Turns, then the turns between two rows, first turn first; the first pair answered:
vofov:
[  8  23   5   6   1 -10  -5   6] => [ 18  -6 -16   0   8 -14  -3  -2]
[ 1 -9 -9 -1  7  3  3  4] => [-6  2  7  3  4  5  4 10]
[-5 12 30  7 -1 -5  1  1] => [ 18  15 -12   3  -7  -7 -15 -12]
gefim:
[-6  0 -3  2  1  3 -1 19] => [10  1  2  3  7 -7  1 14]
[-11  -5   1  -6   5   6   7   5] => [-1 -4  1 -7 11 -1  9  5]
[ 18   8   8   1  -4  -9  -5 -12] => [ -7   6   8  -1 -18   4 -10 -13]
[11 16 -4  8  8 -6 -5 11] => [16 16  8  8 -1 -9 -9 -5]
fari:
[ 12   8 -10   6  18  -6   7   1] => [ 3  4 -8  5 22 -4 11  8]
[ 15  -2 -12  -8 -12   2 -18 -33] => [ 15 -11 -29  -9   0   3 -14 -22]
[  2  -4   3  -6 -13   2   0 -11] => [  7  -5  -5  -7 -11  -1   0 -11]
pefem:
[ -2   2 -12  -7   3  -1  -3   2] => [  4   1 -10  -7   3  -4  -3  -1]
[-2  2  1  4  2 -2  1  2] => [-3  2 -1  3  1  0  0  2]
[  8   8   7  -4 -15   0 -12 -12] => [14  9 18 -3 -6 -5 -5 -7]
[-23   0  18   3 -11  10   3   1] => [-17  -2   7   0 -21  11  -6 -12]
bego:
[ -7  25  19   9 -15   0  -3  -1] => [  6  17   6   8  15 -10  11  23]
[  5  -5   1  -1 -12  -2  -6 -14] => [ 0 -8 17  1  2 -6  6 -1]
[ -3   5   6  -1 -13   3  -7  -9] => [-1  0 12  1  8 -4  7 10]
[-5 11 26  6  3  0  6  3] => [ 16   7 -12   3  18  -5   3  11]
Then:
Between the rows of a pair lie 2 to 3 turns.
[-10  22   7   5   8   6   7   8] => [-12  17   5   2 -11  11  -5 -14] -> vofov bego
[ 10   4  -2  -2  -4  -2  -5 -13] => [13  5 -8 -3  3 -4 -3 -6] -> bego vofov fari
[-6 33  8  8 11  5  6 23] => [ -1  30 -21   2 -15  12 -16  -5] -> pefem pefem
[-19   4  19   4  -5   8   5  15] => [ -6 -25 -19  -4   4   5   4  10] -> vofov fari vofov
[-18 -23   2  -4 -14   0  -1 -10] => [-26  12   3   3 -10   4  -4  13] -> vofov gefim fari
[  4  -6 -30  -4 -11   7 -15 -10] => [  1 -30  -5  -4  18  -2  13  11] -> vofov fari bego
[ 11 -17  -9  -4   8  -5   6  -4] => [ 0 16 19  4 -1 -2  2  1] -> fari vofov fari
[ 27 -27  18  -2   6 -17   7 -24] => [ 2 -7 -1  3 35 -7 18 34] -> vofov gefim bego
[-14 -10  11  -3  -6   5   3  -1] => [ -6 -15 -12  -5   5   2   3   8] -> bego pefem
[ -1 -18  12  -2   3  -2   4  -8] => [ 19   4   5   1   7 -10  -1  -5] -> vofov vofov pefem
[ -9   4 -10  -1 -11  11  -6  -5] => [ -8  -8 -14  -2   4   7   4   7] -> vofov fari gefim
[-6 21 10 10  4  2 11 16] => [  5  19  -7   6 -17   4  -7 -13] -> vofov bego fari
[-5 14 15  5  0  6 -7 -1] => [-9 10  7  4  9  7 -3 13] -> gefim pefem bego
[  5 -20   7   2   7  -6  10  -5] => [ 13  -9 -10   2  13  -9   7   4] -> bego vofov bego
[-1  0 13 -1 -8 -8 -1 -8] => [  3  -9   4  -3  -7  -9  -1 -12] -> vofov vofov
[  8  -2 -25  -4   1   7  -9   0] => [  1 -20   6  -5  14   1  11   6] -> vofov gefim
[ 15 -15  -1  -4  11 -12   6  -5] => [ -1   1  21  -2 -11  -4  -1 -15] -> gefim vofov
[ 10  20   4  -1   0   3 -11   1] => [13 17 10  0  5  0 -7  1] -> fari gefim pefem
[  1  -5  -4  -5  -9   6  -3 -12] => [-8 -9  9 -4  3  6  7  4] -> bego gefim
[ 10 -11  21   0   5  -9   0 -14] => [10 25 11  7  5 -6 -8  1] -> fari pefem vofov
[-31   9   3  -4   2  12  -1  14] => [-20  26  -6  -2  -2   9  -9  12] -> fari fari gefim
[ 10 -16 -20  -7   3  -1  -3  -9] => [ -1 -20  11  -4  14  -2  13   5] -> bego bego
[12  9  7  7 13 -6  1  7] => [ 7 -6  8  5 17 -5  7  9] -> vofov vofov fari
[-11 -24 -10  -6  -1   6   2   4] => [-11 -22   5  -6  -9   5   0  -8] -> pefem bego
[ 12  -5  21   9  19 -16  19 -10] => [ 19  25   2  12  -2 -10  -4 -23] -> vofov fari bego
[ -5  -3 -15  -2  -1   5   1   3] => [ 1 10 -7  1  6 -1  4 11] -> vofov vofov gefim
[-2 15 -6  4 13 -1 -1 22] => [ 17  12   2   2  17 -11   1  12] -> gefim fari
[  2  -3 -22  -4   9   4  -1  10] => [ 14  -3   2  -3  -8  -2  -6 -20] -> gefim gefim
[ 12  12  -6   2   5  -3 -10  -2] => [  3  16  -7   2   2   1 -11   3] -> pefem pefem bego
[ 18  -5 -17 -14  -1   2   0 -16] => [ 14 -17 -12 -14  11   0  10  -6] -> vofov bego
[  2 -12  26   0   0 -12  13   2] => [ 0 16 13  6  6 -9  8 24] -> vofov gefim bego
[ 8 20 12  7  4 -4  7 17] => [ 17 -19   9   0  -1  -8   9 -12] -> vofov gefim vofov
[ 10  -8 -37  -7   9   2 -10   1] => [ 23 -15 -18  -7  23 -10   1   2] -> fari gefim
[-10 -12   9  -2  12   3  13  15] => [  1 -13  24   0   6  -4  11  -3] -> gefim gefim
[ 10  18 -12   6   1  -7 -11   5] => [ 12 -20   0   0   3 -11   0 -12] -> vofov gefim
[-19  -7  -7   2  -4   5  -5  -1] => [-17 -12  -4   1  -3   2  -3  -6] -> gefim bego vofov
[ 4  3  9  4  6  1 14 11] => [ -1   9   9   3 -16   6   1  -8] -> bego bego
[  8 -15   6  -2   5  -3   1 -16] => [  3 -14  11  -2  -1   0   0 -18] -> gefim fari pefem
[  6  -8 -21   1 -12   5  -8 -13] => [-22  -9   5   6   0  10   8  14] -> bego gefim
[ -7  13 -16   0 -12   8 -13  -2] => [ -9  -6 -18  -4 -14  10 -10  -9] -> bego pefem vofov
[12  5 11  1  1 -9 -1 -8] => [16  6  6  0  2 -9 -3 -8] -> bego bego
[ -8  -5 -15  -4   0   7   7   5] => [-7 18 -1  1 -8  5  2  3] -> pefem vofov vofov
[ 20 -14 -25  -2   4  -1  -6 -14] => [-12 -16  -3   0 -18  14  -8 -21] -> fari bego
[  1 -19  -1  -6  12   0   7   3] => [11 19 11  1  0 -3 -4 -2] -> vofov fari fari
[ 13   2 -14   1 -17   2   0 -11] => [ 22   2  -8   2 -10  -4   5 -10] -> gefim pefem
[ -7  14 -38  -5  -1  13 -11  12] => [-35 -18   6  -7   1  18  11  12] -> vofov fari
[ 36   1   4   9   0 -12   1  -1] => [  6 -17   6   8  13  -1  15  27] -> fari fari fari
[-16  11   8   6   7   9   4  18] => [ 15  17 -18   4   5   0  -6   4] -> gefim fari bego
[12 18 -2  4  3 -6  5 -3] => [ 12  13   3   2  -4  -6   4 -13] -> fari gefim
[  5  -5  -9  -6  20 -10   3   9] => [ 5 17 -5 -2 14 -9 -3 11] -> vofov vofov
[-6 20  6  0 -1 -2  7  2] => [  3   9 -18  -4   7  -3   6   3] -> pefem bego vofov
[-25  23  -3   4 -22  18 -18  -3] => [ 4 15 21  9 26 -9 14 26] -> bego gefim
[11 -6 -6 -2 13 -6  6  7] => [ -7  -6 -14  -4   7   4   1  11] -> pefem pefem
[ 3 -1 25 13 16 -2 13 15] => [-20   6  20  13   1  11   3  17] -> fari pefem
[ 17  -7  10   4  12 -12   1  -9] => [ 17 -12  -7   2  11  -9  -4 -10] -> bego fari
[ 12 -14 -10  -5   9  -7   3  10] => [-3 16  3  1 -1  0 -4 21] -> pefem fari vofov
[13 -2 10  3  5 -3 10  4] => [ -1   8  -5   4 -13  10  -4  -3] -> gefim gefim vofov
[ 0 15 -6  0  8 -6 -3 13] => [ 10   6 -14  -2  10 -10  -3   4] -> gefim pefem vofov
[ -3  -4  -1  -3 -12   0  -5 -12] => [  7   2   9  -2  -7  -6  -2 -12] -> pefem vofov vofov
[ 14   6  -2   1  18 -10   6  17] => [ -5   3  27   1 -10  -1   1  -9] -> fari gefim gefim
[-22 -10 -17  -6 -12  17  -4  -6] => [  4 -18 -28  -8  -2   5  -3 -14] -> pefem fari gefim
[ -9 -18   6   5   7   3   2  -1] => [-7  9 -8  8  6  5 -6 12] -> vofov bego pefem
[-11   9  26   3  -6   1   1  -2] => [ -2   5 -17   0  14   1   1  21] -> gefim bego
[15 -7 -7  2  7 -4  1 -3] => [-3 -4  8  5 11  0  7 11] -> vofov pefem gefim
[12  9  8  6 11 -7 10 -2] => [  0  14 -14   4  10   2   4   9] -> pefem vofov fari
[ -3 -16  -6  -6  -6   2  -2 -13] => [ -4 -17   2  -4  10  -2   9   4] -> bego gefim gefim
[  8 -11  20   0   6   6  -2 -11] => [ 13   3  19   1   3   5  -6 -13] -> fari vofov
[ -2 -21  -6  -9  -4   7  -7  -6] => [ 15  11   4  -5  -9   0 -14  -9] -> vofov vofov pefem
[ 17  -2   0   2  16 -13  12   8] => [ 17  14  13   5  -5 -10   2 -10] -> fari gefim vofov
[-17   4 -10   0  -9  14  -7  14] => [ 28   7   4   1   7 -11  -1   2] -> gefim gefim
[  9  -2 -45   0   8  -1 -10  14] => [ 21 -17 -35  -2  19 -11   0  10] -> gefim fari
[-13 -23   4   1  -4   9  -2  -4] => [-13 -23  10   2   2   8   3   1] -> bego fari
[-16   0  22  13  -5   1   0  -9] => [ -5 -27  -3   6   7  -4   5 -10] -> vofov fari vofov
[ 25 -10 -20  -3  18  -3   1  13] => [-2  7 22  4 13  3  9 28] -> pefem vofov fari
[-1 11 -2  6  9  1 11 12] => [16 10  0  5  3 -7  6 -8] -> vofov gefim
[ -5 -13  13   0  12  -2  15  10] => [ 20  -5  -5  -1  15 -12   7   3] -> fari fari bego
[-23  -4  -5   4   9   3  10  23] => [-15 -27   5  -1   7  -4  14   3] -> bego pefem vofov
[ 17  -3  -3  -1  -3  -7  -7 -16] => [-11  -4   2  -1 -14   6  -9 -14] -> gefim pefem gefim
[-6  4 23  5 -6  8  8  1] => [ 20  11   8   3  -8  -1   1 -12] -> fari fari
[  5  15   6   1 -13  -3  -9 -12] => [ 13   4 -19  -1   2  -6  -6  -1] -> fari fari
[-11   5  21  19   9   7   4   8] => [-3  5 21 20 15  2  7  8] -> gefim gefim
[-19   7  11   4  -1  11   5  13] => [ -5  13 -20   2  -3  12  -7   8] -> vofov fari
[20 -4  0  5  7  1 -2  7] => [ 4 -6 -2  5  8  9  0 18] -> fari pefem
[ -1  -4  20   1 -13   1   6 -18] => [-14  -3 -11   1  10   7  12  19] -> gefim gefim
[-17  -8   4  -1   8   1   2   8] => [-19   0   1  -1  -3   5  -6   1] -> pefem vofov
[ 11   4  15   1   7 -11   9  -4] => [ 10  -4   2  -3  -8  -7  -1 -20] -> gefim fari vofov
[ 11  -7   7   1  -2 -10   9 -16] => [ 13  -4   0   3  10 -12  14   0] -> vofov bego fari
[ -6 -13  10  -3 -13   6  -1 -16] => [  6 -18  14  -1  10  -4  12  -2] -> pefem bego fari
[-6 -2 19  3 -8  6  1 -8] => [ -4 -19   7  -1   2   3   6  -4] -> bego bego vofov
[ 13  12 -13   4   2  -6  -2   1] => [  9  -2 -19   2   7  -3   1   6] -> gefim fari fari
[ -4 -18 -22  -2   4   5   2   3] => [-12 -10  -1   0 -17   9  -5 -15] -> bego fari
[  3  -1 -22   4   6  -6 -17   5] => [  9   7   9   7  -6 -11 -17 -14] -> bego fari pefem
[ -9   3 -21   0   4   7  -3  16] => [ 21   2   5   2  -2 -11  -4 -15] -> gefim gefim
[-12 -10 -16  -2 -10  10   4 -16] => [-18  -7  12   3   4   6  19   0] -> bego gefim fari
[-10 -15  16  -7 -15   5   3  -8] => [ -9 -21  -5  -8   5   5  10  14] -> bego pefem
[-10  21  11  -5  -1   5   7  15] => [22 20  1 -7  6 -9  4  2] -> bego gefim
[-9  1 16  6 17  7 -4  2] => [-10  -9   0   1   3  13 -14 -12] -> pefem pefem vofov
